One turning vector, and how many steps it has turned
The counts run from 0 to 368.
[-0.42 -0.39 -1.42  0.46 -2.74  1.17 -4.16  2.00 -1.18 -0.48  0.15  1.46
 -0.52 -2.69  1.58 -3.62  0.34 -1.39  2.78 -0.09 -4.08 -1.33 -1.79 -1.11
 -0.02  1.60  0.21  1.07 -1.71  0.47 -1.99  0.64  1.20  2.34  1.04 -4.14
  1.68  2.76 -2.54  2.90  2.50 -3.02 -1.82 -1.73 -6.09 -3.04 -2.95  0.40
  2.56  0.46 -0.34 -0.72 -1.14 -1.35 -0.22 -1.45 -3.99  1.86 -4.03 -1.88
  1.21  0.50  0.03]
18
[-1.49  4.42 -0.57 -1.13  0.88  2.15 -0.48 -2.79  0.22  0.80  0.80  1.17
 -1.15  0.01 -1.31 -1.16  0.11 -0.89 -0.42  0.97 -3.55  3.14 -1.11  1.47
  3.29 -1.81 -0.74  4.51 -2.34  1.05 -2.55  1.29  1.31  0.11 -1.25  3.00
  2.51  4.17 -7.25  0.20 -1.14  0.90 -1.86 -0.54  0.79 -2.49 -1.84 -3.21
 -2.45  0.65  2.89  1.64  1.48 -1.86 -1.05 -0.93 -1.69  2.66  0.62  1.57
  1.36 -2.22 -1.05]
7
[-0.99  0.75  3.13 -3.74  4.44  2.68 -2.71  0.45 -3.36  3.69  2.91 -1.26
 -0.74 -1.26  0.95 -1.10  1.34  0.33 -0.37  1.77  0.90  0.86  1.19  1.36
 -0.16 -0.49 -1.02  2.07 -1.41  0.38  0.28  3.48  2.69  2.69  0.79 -2.76
 -3.18 -0.07 -2.69  0.52  1.95  1.05  0.64  1.57  1.79 -0.82 -0.41 -0.28
 -0.79 -2.64  2.48 -1.38 -0.91 -2.44  3.29  0.88 -2.16  2.30  0.69  3.94
  2.15 -2.81 -5.40]
241
[ 2.27  1.92 -1.91 -3.60 -1.92  1.70  1.65 -0.78 -1.00  2.80 -2.97  2.35
 -4.04 -1.95 -0.01  1.10 -1.33  4.64  0.74  1.46 -3.35  0.71 -1.48  4.51
  0.59 -1.11  0.05 -2.68  0.46 -0.07 -5.80  0.68  0.26  1.12 -1.99  0.35
  0.36 -2.39 -0.92  0.25  0.30  0.49  2.18  0.82 -3.52 -4.77 -2.53 -2.90
 -1.99  0.48 -0.12  0.09  0.67 -1.92 -0.48  1.21 -0.67  3.04 -0.97 -0.81
  2.35 -1.21  0.49]
255
[ 1.72 -2.16  1.44 -3.43  0.91 -2.89 -3.53 -1.00 -0.25  1.55 -1.32 -0.69
  1.80  0.76  3.04 -1.37  2.23 -1.28 -0.66 -0.18  0.39  1.53 -2.54 -2.36
 -1.81 -0.24 -0.18  1.81 -1.10  3.81 -2.79 -1.55  2.60  1.96 -0.97 -3.14
 -0.43 -1.91  1.58 -1.05 -2.16  2.34  3.47  2.02 -2.57 -0.14  1.85  0.43
  0.58 -0.88  0.52  2.82  0.82 -1.25  2.16  2.01 -2.24  3.73 -0.51  0.72
  0.24 -5.46 -4.54]
43
[-1.35  1.88 -0.36  2.44  0.94  3.36 -3.22  2.41 -3.75  0.42  1.13 -1.58
 -2.99 -2.86 -0.10 -3.39  1.45 -3.52 -1.41  0.60 -1.73 -0.89 -1.88  1.57
  0.22  0.90 -1.59  1.60 -0.88 -1.04  0.53  3.11  1.31  3.62  0.91 -2.38
 -2.30 -0.54 -5.98  0.76  3.45 -0.66 -0.28  0.91 -1.62 -2.82 -2.42  1.23
 -0.10 -2.54  2.33 -2.04  0.23 -0.38 -0.27 -2.05 -3.47  2.03 -0.59  2.89
 -0.70 -1.63 -2.25]
243
[-0.25  1.56  0.18 -1.29  3.44  0.33 -2.22  2.15  0.24  5.04 -3.14 -0.02
 -1.99 -0.01 -0.27  0.16  1.66  2.45 -0.84  0.47 -1.78 -1.27 -1.67  1.11
 -0.38 -1.00 -1.55  2.56 -0.77  4.16 -4.56 -1.76 -0.62 -0.66  2.37 -0.49
  6.56 -1.73 -1.84 -0.83  1.36  1.00  1.71 -3.97 -0.13 -4.40 -0.12 -1.57
 -0.39  2.09  3.63  0.15  1.45 -2.00  2.84  0.03  1.56  0.41 -4.04  2.47
  1.31 -0.28 -1.27]
142
[ 0.56  2.32  1.46 -1.50 -5.38 -0.13  2.29 -2.69  1.52 -2.02  2.37  0.75
  1.30 -1.13 -1.05 -1.11 -0.17 -1.54 -0.62 -0.59 -4.77  3.09  0.65 -0.29
  0.18  1.05  1.55 -0.59 -1.44 -2.43 -1.90  5.52  0.16  0.99 -2.85 -0.34
  1.00  3.58 -4.55  1.64  1.70 -1.84 -1.12  1.70 -1.51 -5.18 -2.81 -0.54
  0.47 -2.67 -2.88 -1.60 -2.12 -1.83 -0.65  1.43 -0.04  0.96 -1.31  0.68
 -1.06 -1.12 -2.29]
93
[-0.60 -3.04  2.64  2.72 -3.32 -0.36  1.19 -2.70 -2.29 -0.03  2.33 -4.04
 -0.11  0.88 -1.40 -1.12  0.72 -4.43 -2.52  0.39 -4.54  0.31 -2.78 -0.66
 -1.42  1.29 -1.49  2.80 -0.26  2.13 -3.04 -2.26 -0.71 -0.24 -2.57  1.34
  2.30  1.12 -4.95  1.38  2.06  1.41  0.56  1.27 -0.37 -2.53 -3.67 -2.01
  0.34 -1.45  0.72 -0.84  2.93 -3.93 -0.08 -3.89 -1.73  2.19 -0.52 -0.25
 -1.32  0.15 -1.64]
70
[-0.28 -2.46  6.13  0.25 -5.99 -2.28  1.46 -0.56  0.82 -0.14 -1.39 -0.33
  2.07  0.53  0.18  0.84 -0.72 -1.00 -1.78  0.74 -2.12  0.44 -2.13 -1.96
 -1.47  0.71  0.90  0.26 -0.75  0.76 -2.00 -1.15 -2.38  0.50 -1.67  0.13
  2.05 -2.36 -1.73  0.06  1.30  1.41  4.30  1.53 -2.23 -4.51 -0.10 -1.73
  0.54  2.23  1.03 -1.71 -2.39 -5.19  1.89  2.18  3.14  0.35 -0.60  1.97
 -3.88  1.32 -1.91]
63
[ 2.11  1.55  1.00 -2.36  2.13 -0.15 -1.90  1.57 -1.23  2.79 -0.34 -1.03
 -0.23 -2.71  1.41 -1.07  2.35  6.07 -1.14  1.34 -0.52  0.19 -0.29  0.12
 -1.77  1.66 -1.40 -2.12  0.64 -1.82 -5.52  3.34 -0.98  2.26  1.16 -2.53
 -3.36 -0.61 -1.83  0.27 -1.14 -2.32  3.23  0.27 -3.03 -2.01 -4.69  0.74
  1.86 -0.44 -0.58  1.05  0.10 -0.48  2.67  1.13 -0.54  1.54 -2.37  3.25
  1.99 -3.65 -2.42]
248
[ 0.45 -1.12  5.76 -0.75 -2.79  0.48  2.35 -1.93 -1.14 -0.23  0.68 -2.35
  1.38  1.33 -1.46 -2.66 -0.12 -2.62 -0.64  0.12 -3.67 -0.75  0.60 -0.69
 -0.44  1.24 -0.54 -1.10 -1.16 -0.85 -2.00  1.87 -2.54 -0.41 -1.79  0.01
  0.31  2.24 -3.06  1.81  3.88 -1.23  0.80  1.24 -0.09 -4.36 -2.57 -0.64
  0.95 -3.41 -1.50 -4.49 -3.84 -3.86  4.18 -0.86 -1.44  2.25 -2.25 -0.05
  0.87  0.29 -2.70]
154
[-1.69 -0.77  6.14 -0.83 -5.85 -4.12  0.04 -2.08  3.13 -1.00  1.79  0.49
  3.45 -0.84  0.17  0.36 -0.88 -0.30 -1.40 -0.70 -1.01  2.40 -1.93 -3.86
 -1.81 -0.57  1.64  1.00 -1.50  0.67 -1.49 -0.35 -1.04  1.06 -1.85 -0.72
  4.91  1.04 -3.40  0.85  0.65  0.31  1.50  1.62 -2.89 -1.99  1.02 -2.05
  1.70  2.17 -0.21  2.17 -1.16 -5.06 -0.79  0.96  1.71 -0.84 -0.52  1.05
 -4.43 -0.08 -1.52]
290
[ 3.34 -1.48 -2.73 -1.59  0.45 -1.65 -1.64  0.11 -2.44 -0.29 -5.45 -1.53
  0.30 -0.50  1.40  0.69  2.80  0.00  0.72  1.70 -2.80  0.61 -2.12 -1.50
 -1.97  2.87 -1.14  2.18 -0.37 -0.03 -6.08  0.97  2.75  2.20  0.63 -2.54
 -2.23  1.22  0.50  0.12  0.90  1.44  3.48  0.70 -2.17 -2.25 -1.93 -0.02
  1.03 -2.05 -0.63 -0.97  0.58 -0.64  3.85  1.52 -0.26  5.45 -1.55  0.22
  2.20 -3.47 -2.86]
330
[ 1.03  0.01  1.35 -2.52  2.27 -1.36 -4.00  1.73 -1.69  1.93 -1.14 -0.55
 -0.62  0.25  1.13 -2.96  1.58 -2.45 -1.63 -0.47  0.48  1.14 -2.78 -1.24
 -2.87 -1.69 -0.65  3.04 -1.17  3.63 -2.43 -1.41  3.15  2.15 -0.02 -3.28
 -1.08 -1.83 -0.29 -1.80 -4.86  1.48  3.65  1.52 -3.15 -0.18  1.03  1.03
 -0.57 -0.09  1.26  3.67  2.32 -0.86  0.50  2.00 -1.94  2.83  0.58  2.03
  0.77 -4.30 -3.30]
44
[ 1.11 -0.49  3.71 -4.27  1.96  1.62  0.13  0.35 -3.97  2.65  3.39 -1.92
  1.28 -0.25  1.01  3.51  0.75  2.63 -1.45  1.81 -0.97  0.71  0.96 -0.14
 -2.02  1.37 -1.69  3.28 -0.43  1.48 -2.54  0.73  0.95  1.03  1.16 -0.63
 -0.26  1.87 -1.19 -0.95 -0.77  3.15  1.84  1.45  2.72 -0.36 -2.98 -1.25
  1.39 -2.20  1.61 -1.41  1.28 -3.85  5.15  0.44 -0.14  0.66  0.34  2.34
  4.24 -0.55 -4.57]
74
[-0.63 -1.14  1.83 -5.39  3.80  0.84  1.26  0.65  1.03  2.50 -2.05  1.41
 -2.92 -0.63  1.03  1.57  1.18  2.20 -0.72  1.07 -1.24 -4.09 -1.85  1.10
  2.92 -1.00 -0.91 -1.89 -1.23  1.05 -3.18  1.01 -2.04  0.07  1.15  1.21
  3.53 -5.55 -0.45  0.13  4.14  1.58  2.71  1.33 -0.77 -2.81  3.99 -3.67
  0.71 -0.86  1.85 -1.34 -0.24 -2.79  1.70  0.34 -1.67  1.20 -2.12  1.42
 -0.95 -1.23 -1.05]
58
[ 1.39 -0.75  0.97 -4.89 -1.96  0.65 -1.59 -0.56  2.03  2.55  4.84  2.01
 -1.23  0.14 -1.04  2.07  0.62  2.19 -0.76 -0.78 -1.72  3.35 -0.16  1.23
 -1.69  0.31  2.42 -0.20 -0.94  0.57 -0.02  3.45  3.74  0.98  1.24 -5.96
 -1.70  1.18  0.18  2.19  2.21 -0.23 -1.00  2.87 -3.49 -4.48 -0.32 -0.91
  0.49 -0.51 -1.05 -1.34 -0.85 -1.87 -0.78  5.10 -1.91  0.31 -1.47  1.17
 -1.12 -1.74 -3.17]
178
[ 3.84  1.53 -2.21 -2.52  1.32 -0.17 -1.30 -1.14  1.68  4.62 -0.34  0.26
 -3.43  0.34  1.87 -0.58  3.40  2.12 -1.56  0.20 -3.23  0.37 -0.34  3.74
  1.59  0.38 -2.37  0.74  0.76  1.53 -3.24  2.23 -2.83 -1.22  0.83  1.54
 -0.11 -2.09 -0.76 -0.44 -1.95  1.47  2.08  2.11 -0.95 -3.42 -2.12 -1.17
  0.84 -0.95  0.74 -1.15  3.74  0.96 -0.86  0.92 -2.97  3.27 -2.42  0.01
  1.93 -5.51 -2.05]
339
[-0.24  0.85  0.63 -0.35  1.34 -1.70 -0.10 -1.26 -0.64  1.72 -2.70 -0.67
 -0.07 -2.67  2.54 -1.09  1.63  2.20 -0.23  1.27  0.94 -0.94 -0.38 -1.50
  1.95 -0.76 -2.53  0.50 -0.05  0.23 -6.40  1.89 -2.33  1.50 -2.53  2.44
  6.31 -1.85 -4.96 -1.26  0.07  1.57  1.65 -0.47  1.31 -1.41 -1.76 -0.63
  2.07 -0.46  2.64  4.52  1.07 -1.57  1.60 -1.07  1.14  1.74 -2.98  3.22
 -0.88 -3.76 -1.37]
226
[ 2.00  4.05 -1.23 -1.82  1.82  1.16  0.03  0.94 -1.56  1.29  0.21  2.78
  0.42 -2.78 -1.30 -1.38  1.09 -2.05 -1.43  3.51 -4.44  2.25 -2.52  1.44
 -2.85  2.11 -0.74  3.44 -1.63  1.84 -2.05  1.01  2.68 -0.02  1.05 -0.79
  0.36 -1.24 -4.15  1.34  0.59  0.64 -0.05  0.35 -3.24 -3.01  0.18 -2.04
 -4.93  2.31  1.13 -1.46  3.42 -2.90 -3.91 -0.78  0.07 -0.17  3.22  2.13
 -0.86 -2.15 -0.66]
265
[-0.65  1.99  0.25  2.76 -4.43 -0.60 -2.31 -0.11 -0.82  0.72 -0.13 -2.25
 -0.38 -3.90  1.42  1.99 -0.86  2.67 -1.64  2.13  1.21  4.09 -0.30  0.13
 -0.76  0.77 -0.96  2.78  0.37 -0.51 -2.16  3.40  0.60  5.37 -1.13 -1.17
 -0.39 -0.70 -5.26 -1.33 -2.72  0.88  2.00  1.06 -1.91 -1.19 -5.88 -0.56
  0.59  0.65  2.45  1.05  2.12 -1.62 -0.85  0.14  2.63  2.45  0.43  3.30
 -2.28 -1.83 -1.40]
167
[-3.87  1.08  6.44 -0.55 -2.51  1.07 -0.74  2.99 -3.79  0.84  4.09 -1.26
 -0.94 -3.58  3.16 -0.79 -1.49 -0.91 -1.61 -0.98  1.82 -2.66 -0.84  0.00
 -1.79 -1.68 -1.55  0.00 -0.32  0.10  0.62  1.34 -2.62  3.38 -0.83 -0.76
  3.99 -2.51 -3.74 -2.45 -1.71  0.26  2.01  0.17 -0.89 -0.57 -1.49 -0.08
  2.08 -1.74  1.70  1.00  1.60 -2.98  0.10 -0.75 -0.64 -2.25 -0.68  2.92
 -0.49  1.29 -1.41]
220
[ 1.76 -1.40  3.63 -5.10 -2.56 -1.48  1.38  0.68 -0.06 -1.34 -0.77  1.54
  3.30  0.54 -0.88  1.62 -1.13  0.04 -1.10  0.74 -4.73  1.95 -2.20 -3.83
 -2.31  2.51  2.94  0.46 -2.54 -0.17 -2.83 -1.89  0.24  0.48 -0.03 -1.00
 -1.47  0.90  0.48  0.51 -0.85 -0.17  3.71  1.33 -4.65 -3.77 -1.14 -2.40
  0.66  1.67 -0.79 -0.39 -1.47 -5.22  2.48  4.50  0.04 -0.55  0.96  0.15
 -0.08  0.70 -0.80]
352
[-3.34  0.88  1.20 -0.97 -6.14 -0.18 -1.33  0.45  1.42 -2.74 -1.98  0.61
 -2.00 -3.58  3.80 -1.61 -2.66 -1.20  1.36 -0.14  0.19 -0.76 -1.34  1.81
  2.48 -2.44  1.95 -0.67 -2.46 -1.09  2.12  3.34 -0.36  5.27 -1.77 -2.67
  0.65 -1.29 -1.38 -0.77 -0.33 -1.68  1.44  1.49 -4.65 -0.82 -0.46 -1.63
  2.46 -1.45 -0.67 -1.30 -3.28 -1.29 -0.53  0.27 -2.34  4.61 -1.94 -1.27
  0.34  0.46 -0.02]
25
[-3.40  1.19  4.12 -7.18  2.40  1.01  0.09 -0.84  0.85  0.02 -0.71  1.44
  1.61  1.29 -1.06  1.32 -0.76 -0.39 -0.05 -0.07 -0.87  1.41 -0.88 -2.63
  0.70 -3.54  2.36  2.94 -4.88  2.38 -2.53 -1.18  2.87  1.05 -1.94  0.19
  3.04  1.85 -2.87 -1.05 -0.70  0.94  0.22  0.05 -1.14 -0.57  2.53 -3.35
 -2.01  0.40  1.23  2.61 -1.93 -3.58  3.24  2.47 -0.41  2.02  1.18  1.72
  2.35  0.00 -1.13]
293
[-0.01  2.09  0.87 -3.06 -5.38 -3.40  1.04 -1.01  3.16 -1.44  1.98  0.48
  1.78 -3.88  4.94  2.13 -0.64 -2.58 -2.39  1.18 -0.37  1.05 -0.68  1.55
 -0.45  0.98 -0.61  2.93 -0.24  1.48  2.79  4.68 -0.46  2.20  0.32 -0.63
  4.91 -1.58 -1.33 -2.28 -2.44  3.49  0.35  2.63  0.28  0.16  2.26 -3.26
  0.29 -1.87 -0.10 -1.09  4.06 -2.36 -2.33  0.43  1.13  0.47  0.42  0.06
 -2.00 -1.88 -2.84]
198
[-1.39 -2.93  4.89 -5.04  1.59 -0.26  1.36 -1.45  1.68  0.46  1.20 -2.22
  0.60  2.36 -2.57  3.65 -0.21  2.30 -4.64 -0.63 -0.97  1.23 -2.83 -3.40
 -0.66 -1.75  1.41  0.57 -2.42  0.80 -4.78 -0.83  1.60  0.07 -1.18  0.25
 -0.25 -2.30 -1.79  0.36  0.75  2.36  4.32  3.27 -1.28 -2.90  0.49 -3.12
 -1.18 -0.71  0.19  1.68 -0.79 -3.58  2.39  2.84  0.48  0.28  0.46  2.58
 -1.81 -0.52 -1.90]
65
[-1.70 -0.51 -0.60 -3.04 -3.43 -0.75 -1.28 -1.66  1.86  1.17 -0.42  1.86
 -3.38 -2.13  2.24 -0.57 -1.08  3.77  1.51 -0.67 -0.25 -0.86 -1.80  3.29
  1.74 -4.24  1.21 -3.71 -0.56  0.72 -4.75  0.11  0.87  2.67 -3.10 -2.15
  2.29 -1.80  0.17  0.89  0.65 -1.80  0.45  1.51 -5.53 -1.07  0.18 -2.37
  1.31 -0.91 -0.14  3.11 -0.83 -1.71 -2.43 -0.64 -3.54  3.65 -3.30 -1.11
  0.26 -1.65  1.18]
27
[ 1.03 -1.08  3.69 -1.60 -5.96 -0.96 -0.06  0.63  2.90  2.03  2.92  1.60
 -1.18 -0.97  0.84  2.87 -0.49  0.81 -3.07  0.47 -2.48  0.77 -0.88  2.12
 -1.58  0.78  0.46 -0.37  0.91 -0.21  2.10  2.55 -2.15  0.83  1.40 -2.51
 -0.78 -3.47  0.02  1.15  1.23  1.12  2.17  3.09 -3.22 -4.86  0.39 -2.07
  1.06  1.02 -0.03 -5.06  0.13 -3.26 -1.53  3.61 -0.74 -0.55 -1.30  1.15
 -3.61  0.93 -2.88]
343
[-2.75  1.26  4.18  1.45 -3.46 -0.04 -2.87  0.01  3.56 -0.44  0.65 -1.38
 -0.21 -2.16  2.10  1.68  0.36  1.27 -0.96  0.97 -0.12  1.01  1.23 -0.18
  3.96 -0.35 -0.21  1.06 -1.33 -1.80  2.32  5.15 -2.67  4.38  1.60 -0.88
 -1.20  0.97 -4.58  1.17 -0.02 -1.59  1.84  2.54 -0.84 -1.43 -3.42 -2.41
  2.98  0.36  1.21 -3.91 -2.95 -1.72  0.73  1.10 -0.68  3.87 -2.69  2.17
 -1.80  0.17 -2.29]
85
[-0.65  2.35  3.38 -1.44  0.89 -0.01  1.52 -3.29 -1.03  4.36  1.40 -0.17
 -3.61 -1.14 -2.00 -3.60  0.76  1.97 -1.06  1.27  1.10  1.11  0.09  3.95
 -0.08 -4.30 -0.88 -2.76  0.42 -0.81 -4.81  1.33 -0.88  0.49 -4.62 -0.04
  1.73 -2.62 -4.25  0.34  2.10 -0.81  1.09  0.74 -1.64 -2.58 -0.97 -0.98
 -2.46  0.03  1.01  1.30 -0.89 -2.23 -1.13 -2.04 -0.12  1.71 -0.60  2.68
  0.44 -2.92 -1.85]
317
[-1.29  2.61  2.28  2.27 -1.27 -1.37 -0.04 -0.31 -0.98  1.43 -2.88 -1.01
 -0.52 -1.78  0.91 -1.00  0.73  0.66 -1.50 -0.32  1.34  0.60 -0.84 -0.66
  0.35 -0.94 -1.17  1.84 -0.46  0.09 -4.57  2.43 -1.65  2.61 -2.94  2.07
  5.47 -0.47 -6.17 -2.57 -1.32  0.44  2.37 -1.44  0.27 -2.35 -2.85  0.95
 -0.25  0.15  2.17  4.07  1.54 -1.94  0.75  0.60  3.65  1.05 -2.06  4.64
 -2.46 -2.81 -1.93]
227
[-0.95  0.19  3.49 -4.56  2.42 -0.60 -2.15  0.39 -1.71  3.05  4.78 -1.78
  1.16 -0.43  2.38  0.09  1.51  1.98 -0.39 -0.65  1.86  0.53  0.27 -1.07
 -2.58 -0.73 -1.73  2.65 -1.17  3.13 -2.45  1.23  2.98  1.57 -0.12 -3.30
  3.06  1.85 -1.77 -1.27 -1.50  0.90 -0.02 -0.56  0.99  0.95 -0.77  0.50
  2.58 -3.05  0.26  2.47  1.28 -2.24  4.31 -0.31 -1.12  0.00 -1.80  2.27
  3.79 -1.68 -4.75]
301
